One turn or mirror swaps these rows in pairs. Which row does each one swap with?
J102: +0.65 -2.37 +0.97 +0.83 +1.36 +1.75 -1.03 -1.49 +0.26 -1.60 -0.67 -2.26 -0.20 +1.09 -0.76 -2.59
J333: -0.75 +0.84 +2.11 +2.13 +3.38 -1.29 +0.83 -1.53 -1.10 -2.01 -2.14 -1.98 -0.47 -0.59 +3.20 -3.58
J185: +0.58 -1.11 -3.03 +0.87 +2.14 -0.55 -0.66 -0.78 -1.16 +1.59 -0.01 -0.38 +1.33 -0.75 -0.29 +0.71
J412: -2.12 -0.35 -0.56 +0.00 +3.86 -0.91 +2.32 +0.27 +1.12 -1.57 -2.03 -0.57 -2.43 -0.55 -0.61 +1.27
J406: +0.77 -0.62 -2.97 +1.72 +1.94 -0.77 -0.63 -1.07 -1.42 +1.08 -0.08 -0.55 +1.35 -1.02 +0.38 +1.19
J154: +0.67 +1.14 -0.68 +0.40 +3.32 -0.08 +1.31 +0.98 -0.69 -1.21 -3.38 +0.25 +3.42 -3.43 +2.26 -0.94
J932: +0.87 +1.06 -0.48 -0.22 +3.81 -0.15 +1.16 -0.41 -0.24 -2.08 -2.13 +1.01 +3.10 -2.60 +3.28 -0.89
J222: +0.20 +1.18 -0.50 +0.61 +4.06 -0.44 +0.42 +1.97 -0.17 -1.81 -2.61 +0.80 +2.95 -3.55 +2.03 -1.61
J57: -2.12 +1.55 +1.76 +2.32 +3.91 -1.68 -0.25 -0.80 +0.52 -1.56 -3.46 -0.49 -0.67 -1.31 +1.65 -3.66
J704: -1.47 +0.95 +1.59 +1.54 +2.83 -0.88 +0.13 -1.31 -0.46 -1.78 -3.51 -0.44 -0.16 -1.53 +2.88 -4.31
J327: +0.72 +0.50 +0.78 -0.54 +3.19 -0.93 -0.58 +3.32 +0.02 -1.91 -0.64 -3.08 +1.16 -1.44 -2.19 -0.32
J319: -1.67 +2.45 +2.03 +1.76 +2.83 -1.95 -0.05 -2.09 -0.35 -1.50 -3.10 -0.84 +0.16 -1.34 +1.66 -3.89
J206: +0.49 -1.60 -2.73 +1.39 +2.05 -1.05 +0.21 -0.44 -2.15 +1.42 -0.30 -0.17 +0.58 -0.19 -0.57 +0.67
J374: -1.03 -2.02 +2.20 +2.19 +1.22 -0.25 -1.23 -0.62 -0.04 -0.15 +0.16 -2.64 +0.60 +1.31 +0.06 -2.26
J78: +1.91 +2.28 -0.97 -0.55 +3.87 -1.50 -1.05 -1.03 +0.87 -0.54 -0.95 -2.70 +2.90 +0.75 -1.12 -0.21
J410: -0.02 -0.07 +0.81 +1.63 +0.62 +0.46 -1.53 -2.33 +0.11 -0.69 -1.23 -1.15 +0.90 +1.42 -2.14 -2.78
J271: +1.06 +0.41 +2.11 -0.02 +4.45 -0.58 +0.59 +2.88 +0.57 -1.17 -0.29 -3.08 +0.78 -1.58 -1.59 -0.29
J638: +2.01 +2.17 +0.05 -0.88 +3.15 -1.75 -0.78 -0.12 +0.94 -0.82 +0.09 -1.49 +1.75 +1.32 -1.46 -2.40
J510: +1.51 -0.21 +0.54 -1.16 +3.33 -1.19 -0.44 +3.31 +0.49 -1.63 -0.90 -2.91 +1.32 -0.23 -1.42 -0.45
J334: -0.79 -1.29 +1.12 +2.07 +0.86 -0.06 -1.48 -0.60 -0.25 -0.59 -1.24 -1.98 +1.17 +1.79 -2.26 -2.76
J133: -2.13 +0.29 +0.66 +0.11 +4.39 -1.30 +2.10 +0.67 +0.91 +0.03 -1.97 +0.73 -1.86 -0.48 +0.84 +1.62
J742: -0.08 -1.63 +1.26 +1.77 +0.61 +1.71 -1.54 -1.64 +0.19 -1.94 -0.62 -1.14 +0.24 +0.97 -0.02 -2.33
J617: -1.36 -3.11 +1.60 +1.57 +1.24 +0.70 -0.47 -0.83 +0.86 -0.24 -0.11 -1.99 +0.82 +0.97 -0.40 -2.21
J544: -2.02 +0.58 +2.52 +1.51 +4.09 -0.70 +0.86 -1.51 -0.42 -2.04 -1.60 -1.97 -0.50 -1.51 +3.28 -3.05
J444: -1.44 +0.21 +1.08 +0.92 +4.39 -0.46 +0.00 -0.40 +0.45 -1.50 -2.96 -2.48 -1.13 -1.32 +3.03 -4.15
J921: +1.57 -0.63 -2.09 +0.70 +1.88 +0.29 -0.47 -2.11 -1.41 +1.20 -0.24 -1.68 +1.29 -1.64 +0.03 +1.01
J777: -0.01 -1.26 +0.82 +2.24 +1.11 +0.51 -1.67 -1.71 -0.39 -0.25 +0.09 -1.55 +1.30 +1.63 -0.69 -2.94
J163: -2.85 +0.01 -0.24 +0.13 +4.70 -1.36 +2.07 +0.65 +1.66 -0.12 -2.28 +0.12 -1.75 -0.19 -0.35 +0.30
J438: -1.50 +0.19 +1.32 +1.28 +3.58 +0.09 -0.01 -0.40 +0.88 -2.02 -3.76 -1.32 -1.10 -0.24 +2.85 -4.13
J92: -2.16 +1.67 +2.00 -0.89 +2.36 -1.16 +0.54 -1.03 -0.76 -0.03 -4.74 +0.38 +0.06 +0.74 +0.68 +0.15
J754: +0.65 -0.02 -2.86 +1.58 +2.59 -0.88 -1.08 -0.07 -1.04 +1.65 -0.20 -2.21 +0.95 -1.27 +0.57 +1.18
J478: +0.51 -0.11 +1.37 -0.56 +3.49 -1.47 -0.40 +3.30 +0.71 -0.51 -0.91 -3.10 +0.92 -1.10 -2.35 -1.24
J300: -1.53 +0.12 +0.17 +0.79 +4.58 -1.22 +2.72 +0.11 +1.01 -0.34 -2.40 +0.56 -1.85 -0.36 -0.43 +1.32
J190: +1.52 -0.84 -1.75 +0.24 +1.47 -0.02 -0.52 -1.20 -2.61 +1.04 -0.12 -0.71 +1.14 -0.71 +0.85 +0.93
J38: +0.28 +1.16 -0.74 -0.17 +4.00 -0.64 +1.47 +0.98 -0.41 -0.69 -2.96 +0.46 +3.22 -3.59 +2.33 -1.54
J372: +1.71 +1.44 +1.29 -0.22 +3.31 -2.32 -3.02 -0.26 +1.33 -0.77 -1.21 -1.91 +2.03 +1.27 -0.64 -0.63
J173: +1.43 -0.06 +0.56 +0.07 +3.08 -1.86 -0.07 +3.20 +0.74 -1.65 -0.71 -3.70 +1.13 -1.10 -1.28 -0.30
J203: -2.34 +2.14 +1.68 -1.47 +1.38 -1.58 +1.26 -1.02 -0.53 +0.19 -2.26 +1.40 -0.95 -1.01 +0.19 -0.72
J967: -1.49 +1.75 +1.49 -1.14 +1.40 -0.96 +0.99 -1.58 -0.19 +0.40 -3.92 +0.56 +0.55 -2.25 +0.20 +1.26
J247: +0.09 +1.38 -0.61 -0.13 +3.38 +0.05 +1.93 -0.74 -0.11 -1.63 -2.68 -0.44 +3.21 -3.69 +2.61 -0.72
J294: -0.05 +0.20 -0.68 +0.27 +2.84 +0.20 +2.36 +1.01 +0.68 -0.93 -3.76 +0.28 +3.25 -2.93 +1.88 -0.45
J681: -2.34 +0.46 +0.02 +0.95 +4.10 +0.03 +2.37 +0.75 +1.06 -0.18 -2.52 +0.30 -1.79 -0.57 +0.18 +1.63

Swapped with J133: J510
Swapped with J222: J206
Swapped with J478: J163
Swapped with J78: J967
Swapped with J185: J38
Swapped with J617: J444
Swapped with J173: J681
Swapped with J102: J544

